In the data rows, the value 128 means zero.
Some points, each followed by its number:
[164 187 162 135 230 122 155 237 119  96 101  98 193 132  74 187  58 255 138  61 255 113  95 192 154 127  73 162   0  19 125  74] 0
[ 87 165  65 137  56 129 123  75 134 131 218 114  69 192 106 171  93  81 108   0  92 188 113  80  65 160 106  98 217  46  61 131] 1
[149 172 156 179 153 177 107 134  85  52  85  70 159 135 147 112 110 169  83 167 158 169 150 116  89 208 173 129  73 145 114  57] 2
[130 109 161 166 110  92 135  87 150  99  96  90 185  70 181  84 102 118 155 234 136  88 139 138 105 113 217  96 149 125  84 150] 3
[111 145 117 103 125 202  76 123 104  98 100 109 111 114 102 149 175 116  67 161  72 119 122  56  88 136 146 115 171 161 152 142] 4
[137 160 153 122 185 114 128  71 171 102 113 183 176 111 124 126 123  95 131  93 191 114 107  90 102  93 152 143 130 145 115 137] 5
[141 110 145 103 115 104 146 154 126 163  83 140 150  83 122 105 113 149 150 160 150  79 157 170 141  87 131 119  90 162 141 147] 6
[142 146 134 126 113  97 128 124 124 107 134  86 139 136 138 141 121 182 154 100 105 130 126 141 132 149 106 128 118 103  95 141] 7
[153 131 113 118 112 145 115 144 150 130 127 123 133 146 130 178 156 149 121 146 142 102 176 148 153 127 124  96 142 101  78 142] 8
[136 129 109 138 151 106 143  94 131 142 149 170 153 139 144 149 154  94 130 119 136 146 115 116 142 127 150 139 133 125 114 116] 9
[123 137 116 127 130 110 149 143 103 118 131  89 137 138 120 120 127 138 124 112 122 142 107 129 128 128 110 131 121 105 126 134] 10
[137  96  97 128 101 150 112 185  88 141 141 127 100 140  66 136 130 135 129 103  90 159 115 140 140  91 105 141 139 109  97 135] 11
[162 131 210  87 186 186 101  38 189 217  88 229 119  89 201  88 192  66 125 200 155  59 229 105 156 196 112  19 122 255 254 161] 12
[137 120 106 122 118 120 136 138 140 140 139 126 122 140 116 149 130 156 140 122 121 114 163 154 126 142 114 124 134 123 124 137] 13
[133  75 147 132 104 111 101 162 143  92 128  87 131 137 164 175 104 148 121 174 129 119  86 157 124 151 139 146 154 123 107 114] 14
[119 163 109 134 117 108 141  80 174 122 143 160 135 113 155 110 121  92 118 126 153 113 117 114 115 136 162 108 143 108 129 147] 15
[129 143 129 126 149 117 109  60 172 121 132 146 149 108 141 106 143 120 144 142 147  59 165  99 108 116 142 102 171 156 138 152] 16
Which three points above are nearest to each new point by angle, seen from the average point of the numbered points? Their numbers follow each, nearest first.
[ 79 123 121 178 135 180 127 111  78 152  93 100 117 100  67   0 112  80 117 112 158 119  92 176  27  90 155  91 201 118 191 180] 4 10 15
[141 111 110 140 132 127 136 144 104 131 132 102 121 147 129 115 122 136 127 137 108 130 128 150 126 135 106 144 124 122 133 115] 10 11 13
[136 116 130 117 135 132 105 152 141 110 127 129 126 134 158 162 162 137 109 135 137 130 122 128 144 138 143 125 131 131  99 116] 14 8 11
[130 179 113 122 170 143 132 161 120  66 121  87 159 150  96  83  77 177  95 113 169 100  80 102 106 106 137 172  69 111 151 115] 0 10 2
[125 113 125 104 100 103 111 145 164 109 138 130 127 140 144 162 121 143 131 114 123  99 128 107 122 112 123 131 155 124  93 150] 14 8 1
[129 134 111  93 160 143 125 128 117 175 131 166 110 158  82 114 139 119 132  66 129 137 136 133 146  90  89 142  97 136 156 133] 11 13 10
[ 72 163 175 160  83 148 156 143 156 143 138 155  75 102 134 162 120 125 162 143 143 158 131 131 154 145 132  94  97 167 135 106] 12 6 13
[111 161 106 144 115 160 128 103 134 101 140 123 106 137 111 149 117 114 125  82 128 146 143  95  88 132 142 122 172 109  81 130] 1 4 11
[137 130 144  83 151 131 122 127 128 157 119 164 126 121 120 119 179 137 138 128 112 107 148 114 166 119  99 113  98 160 150 144] 12 6 13
[111 140 163 175  96 109 144 117 113 128 143  88 125  65 173 152 120 106 150 157  64 201 112  98 164 177 160 137  71 172 126  84] 2 14 9
[109 144 123 148  79 136 150 130 122 122 132 124  79 101 132 127 130 131 132 180  69 145 151 121 167 131 179 154  76 151 120 112] 11 6 4
[137 101 126  77 127  73  85 112 130 137 148 172 109 167  90 137 137  86 130  72  95  75  71 104 134  93  33 188 157 153 172 143] 11 9 10
[ 88 131 175 168 131 151 143 126  87  88  99  32 113 102 141  40  91 136  88 133 144 159  89 132  85 161 171 106 130 118 154 125] 2 10 3
[157 100 140  78 173 159 119 101 163 160 113 235 188 110  35 151 148 151 181 167  86  69 182 117 155 126  68 124 129 198 205 169] 12 6 16
